In the data rows, the value 128 means zero.
Here is a table of points, one per row:
(138 123 115 161 146 130 122 95 90 129 172 147 196 112 141 178 114 147 146 105 128 172 114 70
 131 100 139 155 122 112 102 154 133 161 147 171 171 144 92 119 125 110 158 183 152 118 152 157
 151 117 131 162 94 121 178 143 158 113 154 117 161 118 106 98)
(158 128 163 137 79 93 102 113 98 129 77 138 79 169 97 144 142 158 133 97 115 86 151 190
 100 88 148 161 153 106 125 132 151 164 136 46 135 117 138 123 140 127 117 145 129 62 167 30
 137 115 159 121 146 136 100 89 125 172 95 153 99 105 114 67)
(147 213 164 154 132 194 103 129 111 125 137 154 86 94 202 112 138 69 124 96 149 152 159 118
 176 179 101 145 140 99 118 134 129 102 136 87 122 134 134 76 104 166 134 92 147 118 174 132
 168 189 134 73 202 176 96 137 154 148 144 165 112 123 208 132)
(122 134 137 132 117 164 34 171 159 174 125 118 73 152 132 104 143 112 119 125 179 98 143 110
 149 140 86 136 185 95 140 122 155 93 141 112 126 77 143 132 166 208 129 87 132 100 147 124
 162 96 118 157 154 127 93 119 162 143 51 108 83 136 163 119)
(108 141 132 117 136 165 139 110 199 184 173 65 60 130 114 176 133 174 152 96 159 84 139 82
 206 146 123 104 185 113 116 137 162 52 152 100 128 120 144 109 146 74 132 123 92 144 149 108
 105 142 149 158 182 172 88 177 92 129 105 131 165 139 127 177)
(80 48 124 129 152 142 113 124 173 170 200 126 72 173 177 125 95 90 132 158 104 140 90 169
 108 123 128 65 165 125 154 157 160 80 172 146 135 104 109 100 162 52 137 129 80 122 144 133
 141 174 89 91 85 156 80 168 76 103 158 136 76 129 144 100)
(113 97 113 172 179 150 125 148 116 145 142 159 159 69 174 129 101 78 90 141 91 117 115 155
 97 143 131 130 102 165 72 82 149 132 50 152 75 189 143 131 89 49 115 162 190 169 159 95
 85 78 145 46 113 131 95 126 135 100 120 126 109 150 141 129)
(149 122 162 128 125 129 117 112 104 92 48 110 63 153 123 115 197 74 174 74 116 155 149 123
 121 97 120 125 138 134 163 106 130 99 140 136 175 176 144 76 131 116 189 132 138 184 135 98
 94 111 151 149 106 95 130 121 143 170 83 141 160 167 180 90)
(155 121 145 38 168 164 146 149 170 150 96 187 122 96 108 77 175 153 99 67 132 98 116 134
 104 140 89 164 101 100 61 163 132 130 97 170 119 123 135 170 89 162 126 142 150 107 102 111
 106 101 150 160 112 69 131 146 184 85 156 143 114 93 117 121)
(87 132 118 86 154 108 107 161 159 109 144 152 180 95 105 149 188 167 40 155 188 116 94 115
 114 124 126 169 43 190 110 112 137 170 121 156 146 139 144 157 122 95 157 101 136 130 132 109
 106 185 138 129 131 114 113 94 169 147 141 134 92 138 183 121)
(175 122 116 135 68 68 102 170 133 118 130 154 117 131 106 133 173 147 180 133 72 71 200 143
 150 88 143 190 166 153 153 136 147 192 113 42 103 90 95 111 84 145 147 119 139 130 155 125
 105 100 135 125 129 82 192 126 148 123 122 184 122 144 155 112)
(206 116 124 160 136 155 141 106 181 79 146 132 206 117 152 94 179 168 140 117 107 178 155 86
 112 79 158 148 105 81 133 147 84 167 93 166 181 176 136 90 166 145 116 96 120 99 125 150
 138 116 89 131 84 160 150 132 128 104 162 78 149 197 108 112)
(107 134 192 93 88 46 193 110 122 121 127 130 135 142 98 147 128 160 148 167 72 143 182 114
 103 57 110 161 97 125 162 76 117 94 145 112 94 159 136 119 185 120 157 151 160 163 155 100
 148 99 130 124 148 184 164 109 162 150 138 97 175 127 97 120)
(117 188 115 114 65 115 178 136 109 120 93 104 110 127 124 73 167 101 216 124 120 91 136 152
 110 132 208 129 131 131 147 103 72 149 103 102 105 125 105 171 173 117 169 97 117 108 156 91
 128 129 173 125 137 103 193 113 175 124 83 176 91 119 103 91)
(106 152 145 92 173 121 160 135 108 107 129 158 161 164 134 135 168 150 92 153 119 122 124 123
 125 124 147 122 122 111 103 191 105 142 65 108 140 148 119 109 38 188 164 125 148 85 69 113
 132 118 97 97 101 92 134 127 156 199 107 103 57 91 113 202)
(118 145 83 141 104 119 178 129 168 96 84 149 160 112 173 173 148 123 117 157 117 167 129 85
 112 114 113 138 135 147 151 158 140 207 126 134 149 130 127 94 133 82 111 140 162 89 159 160
 169 104 106 194 94 179 191 115 138 149 175 114 146 143 121 144)
(138 184 112 143 173 162 160 140 153 79 187 134 150 113 168 132 154 147 92 138 107 186 120 88
 91 67 132 122 161 130 128 91 143 125 142 121 102 128 112 100 52 138 93 136 94 133 94 112
 133 120 112 144 93 135 106 67 160 85 158 90 147 114 117 132)
(145 172 152 76 191 136 127 138 155 99 161 122 143 126 109 93 116 137 60 209 157 129 55 160
 151 135 129 161 72 154 65 171 147 151 138 57 165 129 80 128 115 176 123 142 126 119 98 157
 127 117 94 164 135 130 116 109 154 186 97 113 134 143 116 130)
(166 116 128 130 102 138 169 113 98 109 123 70 174 111 96 96 110 101 123 132 80 121 136 117
 118 162 86 86 108 156 63 122 109 143 140 143 136 109 99 171 109 66 121 123 165 67 156 132
 148 102 111 125 65 175 132 86 166 115 168 149 67 167 116 149)
(117 128 132 130 151 144 110 119 132 197 145 101 88 154 130 138 81 164 162 112 123 151 166 128
 173 179 123 87 164 154 135 80 143 100 107 156 171 80 129 102 162 114 173 139 96 144 101 149
 149 145 95 143 177 227 107 148 49 95 120 144 97 168 151 99)
(142 151 158 105 169 128 152 187 179 142 150 89 155 144 77 96 134 97 62 131 201 118 117 109
 146 99 110 125 123 151 79 167 134 124 178 175 107 140 195 135 94 180 152 97 189 119 79 133
 116 159 108 126 101 58 150 161 68 178 122 168 117 120 148 139)
(204 105 182 115 159 146 107 125 135 117 156 165 69 181 125 116 98 91 134 144 173 111 120 88
 108 147 120 139 127 119 88 135 131 67 139 177 72 135 177 85 80 56 143 111 111 167 128 133
 114 176 121 186 142 130 136 126 131 136 119 98 123 79 154 160)
(125 176 145 155 46 101 117 134 112 94 90 174 104 156 95 162 178 86 87 94 103 108 124 145
 91 90 119 163 151 108 108 122 132 127 122 97 133 129 117 104 165 131 93 169 135 144 131 111
 129 102 167 107 198 61 113 119 111 119 104 150 131 95 96 98)
(146 136 124 89 75 134 129 120 75 95 77 74 140 190 146 112 120 137 167 82 63 106 119 152
 97 80 123 217 122 152 154 108 149 137 129 157 153 182 108 106 155 113 148 164 129 66 161 115
 107 144 151 119 165 158 194 149 157 133 80 106 147 127 139 151)
(134 90 141 201 189 94 126 176 102 137 149 89 66 101 128 133 145 111 156 155 123 146 162 170
 141 152 113 88 68 127 183 92 92 143 133 165 197 116 147 173 105 149 148 150 131 143 95 153
 110 140 139 128 161 125 197 135 125 158 153 87 195 76 127 203)
(57 82 85 152 127 190 126 84 139 139 161 148 120 104 125 164 105 102 102 104 135 167 204 135
 94 186 115 152 133 190 139 145 110 105 113 130 79 109 123 87 126 108 101 177 108 167 135 123
 123 201 92 61 27 147 104 170 104 107 144 98 135 120 81 89)
(145 131 89 101 124 136 158 95 111 153 174 112 69 141 130 153 149 115 165 88 147 76 155 114
 171 118 97 81 163 149 154 110 98 97 214 155 163 130 147 51 166 69 132 75 160 158 101 160
 125 153 165 143 145 116 110 105 138 118 98 132 147 173 130 151)
(106 151 152 208 187 91 99 76 172 137 65 99 104 124 142 155 129 166 130 139 124 150 103 166
 144 171 99 146 69 149 161 110 92 134 194 180 135 122 79 94 140 191 137 84 183 179 74 154
 169 160 87 184 123 126 154 148 98 139 161 68 138 93 99 166)
(140 135 118 156 60 72 148 111 92 132 133 135 131 105 81 82 153 140 165 124 119 130 108 77
 107 77 107 143 164 102 134 108 145 124 60 74 96 186 118 139 158 130 143 130 162 128 175 98
 105 125 117 118 145 97 126 148 76 125 106 169 102 119 180 114)
(59 76 179 96 126 134 95 116 131 140 121 122 117 147 113 120 77 126 139 100 161 149 152 118
 187 148 142 129 180 139 177 118 93 116 163 116 135 167 173 124 168 81 90 172 141 83 100 132
 101 119 170 140 190 177 100 205 126 145 136 192 86 150 100 157)
(113 105 123 144 137 99 164 108 88 117 72 128 142 115 76 123 108 137 128 119 102 85 105 166
 108 83 165 168 124 110 170 138 124 83 107 75 133 143 136 77 142 187 93 113 111 128 128 92
 138 93 158 130 104 120 173 141 160 108 49 189 128 123 164 136)
(107 106 90 142 161 138 108 117 100 167 95 193 152 132 109 148 142 112 160 162 105 142 121 130
 219 172 115 134 171 126 146 126 214 113 146 114 130 119 167 98 189 180 138 44 69 82 109 149
 126 126 206 126 168 122 104 129 160 113 180 177 65 130 137 206)
(88 82 107 94 104 117 90 119 138 152 137 94 115 97 138 103 117 129 184 104 127 130 61 138
 138 169 148 117 139 174 159 131 114 127 164 106 116 36 173 78 129 128 113 126 67 180 139 129
 144 117 116 126 199 132 85 174 103 110 114 127 126 147 159 130)
(150 96 132 113 149 137 109 165 116 103 106 150 155 47 113 139 132 143 80 146 143 131 110 138
 98 153 140 106 155 145 131 172 125 100 120 121 141 134 92 214 122 113 130 114 155 169 213 114
 77 154 163 96 115 101 98 152 112 140 198 98 98 102 32 74)
(96 111 36 162 82 121 123 110 110 114 134 105 165 124 187 120 38 170 119 115 102 188 144 156
 140 113 171 106 176 122 120 166 98 162 79 144 133 149 140 141 99 112 102 162 103 142 97 129
 125 175 100 127 108 158 172 130 131 123 191 75 203 157 58 112)
(107 155 109 121 164 100 138 139 89 128 97 167 175 137 65 94 113 173 66 106 169 116 134 163
 100 156 122 83 71 130 123 138 124 131 112 151 153 144 76 203 99 130 147 95 125 165 189 134
 125 89 132 121 112 108 101 78 114 145 126 112 142 96 148 119)
(171 158 126 100 152 162 94 128 103 94 128 95 178 136 185 175 139 176 153 119 84 149 163 114
 91 90 114 132 54 73 123 149 125 156 93 145 112 117 148 137 150 86 83 143 116 143 135 154
 119 139 82 141 94 140 166 94 81 135 187 136 164 144 154 151)
There is one direction along which these points spread out most. How far along it is each point below, from 0 to 99? 50 is the average, and the first point above lies past it. One standard deviation of the points above along it is 16.
(88 82 107 94 104 117 90 119 138 152 137 94 115 97 138 103 117 129 184 104 127 130 61 138
 138 169 148 117 139 174 159 131 114 127 164 106 116 36 173 78 129 128 113 126 67 180 139 129
 144 117 116 126 199 132 85 174 103 110 114 127 126 147 159 130) 24
(59 76 179 96 126 134 95 116 131 140 121 122 117 147 113 120 77 126 139 100 161 149 152 118
 187 148 142 129 180 139 177 118 93 116 163 116 135 167 173 124 168 81 90 172 141 83 100 132
 101 119 170 140 190 177 100 205 126 145 136 192 86 150 100 157) 25
(107 106 90 142 161 138 108 117 100 167 95 193 152 132 109 148 142 112 160 162 105 142 121 130
 219 172 115 134 171 126 146 126 214 113 146 114 130 119 167 98 189 180 138 44 69 82 109 149
 126 126 206 126 168 122 104 129 160 113 180 177 65 130 137 206) 29
(87 132 118 86 154 108 107 161 159 109 144 152 180 95 105 149 188 167 40 155 188 116 94 115
 114 124 126 169 43 190 110 112 137 170 121 156 146 139 144 157 122 95 157 101 136 130 132 109
 106 185 138 129 131 114 113 94 169 147 141 134 92 138 183 121) 66
(138 123 115 161 146 130 122 95 90 129 172 147 196 112 141 178 114 147 146 105 128 172 114 70
 131 100 139 155 122 112 102 154 133 161 147 171 171 144 92 119 125 110 158 183 152 118 152 157
 151 117 131 162 94 121 178 143 158 113 154 117 161 118 106 98) 66
(117 128 132 130 151 144 110 119 132 197 145 101 88 154 130 138 81 164 162 112 123 151 166 128
 173 179 123 87 164 154 135 80 143 100 107 156 171 80 129 102 162 114 173 139 96 144 101 149
 149 145 95 143 177 227 107 148 49 95 120 144 97 168 151 99) 20
(134 90 141 201 189 94 126 176 102 137 149 89 66 101 128 133 145 111 156 155 123 146 162 170
 141 152 113 88 68 127 183 92 92 143 133 165 197 116 147 173 105 149 148 150 131 143 95 153
 110 140 139 128 161 125 197 135 125 158 153 87 195 76 127 203) 50
(96 111 36 162 82 121 123 110 110 114 134 105 165 124 187 120 38 170 119 115 102 188 144 156
 140 113 171 106 176 122 120 166 98 162 79 144 133 149 140 141 99 112 102 162 103 142 97 129
 125 175 100 127 108 158 172 130 131 123 191 75 203 157 58 112) 62
(166 116 128 130 102 138 169 113 98 109 123 70 174 111 96 96 110 101 123 132 80 121 136 117
 118 162 86 86 108 156 63 122 109 143 140 143 136 109 99 171 109 66 121 123 165 67 156 132
 148 102 111 125 65 175 132 86 166 115 168 149 67 167 116 149) 63
(125 176 145 155 46 101 117 134 112 94 90 174 104 156 95 162 178 86 87 94 103 108 124 145
 91 90 119 163 151 108 108 122 132 127 122 97 133 129 117 104 165 131 93 169 135 144 131 111
 129 102 167 107 198 61 113 119 111 119 104 150 131 95 96 98) 51
(147 213 164 154 132 194 103 129 111 125 137 154 86 94 202 112 138 69 124 96 149 152 159 118
 176 179 101 145 140 99 118 134 129 102 136 87 122 134 134 76 104 166 134 92 147 118 174 132
 168 189 134 73 202 176 96 137 154 148 144 165 112 123 208 132) 33
(145 172 152 76 191 136 127 138 155 99 161 122 143 126 109 93 116 137 60 209 157 129 55 160
 151 135 129 161 72 154 65 171 147 151 138 57 165 129 80 128 115 176 123 142 126 119 98 157
 127 117 94 164 135 130 116 109 154 186 97 113 134 143 116 130) 64
(118 145 83 141 104 119 178 129 168 96 84 149 160 112 173 173 148 123 117 157 117 167 129 85
 112 114 113 138 135 147 151 158 140 207 126 134 149 130 127 94 133 82 111 140 162 89 159 160
 169 104 106 194 94 179 191 115 138 149 175 114 146 143 121 144) 67
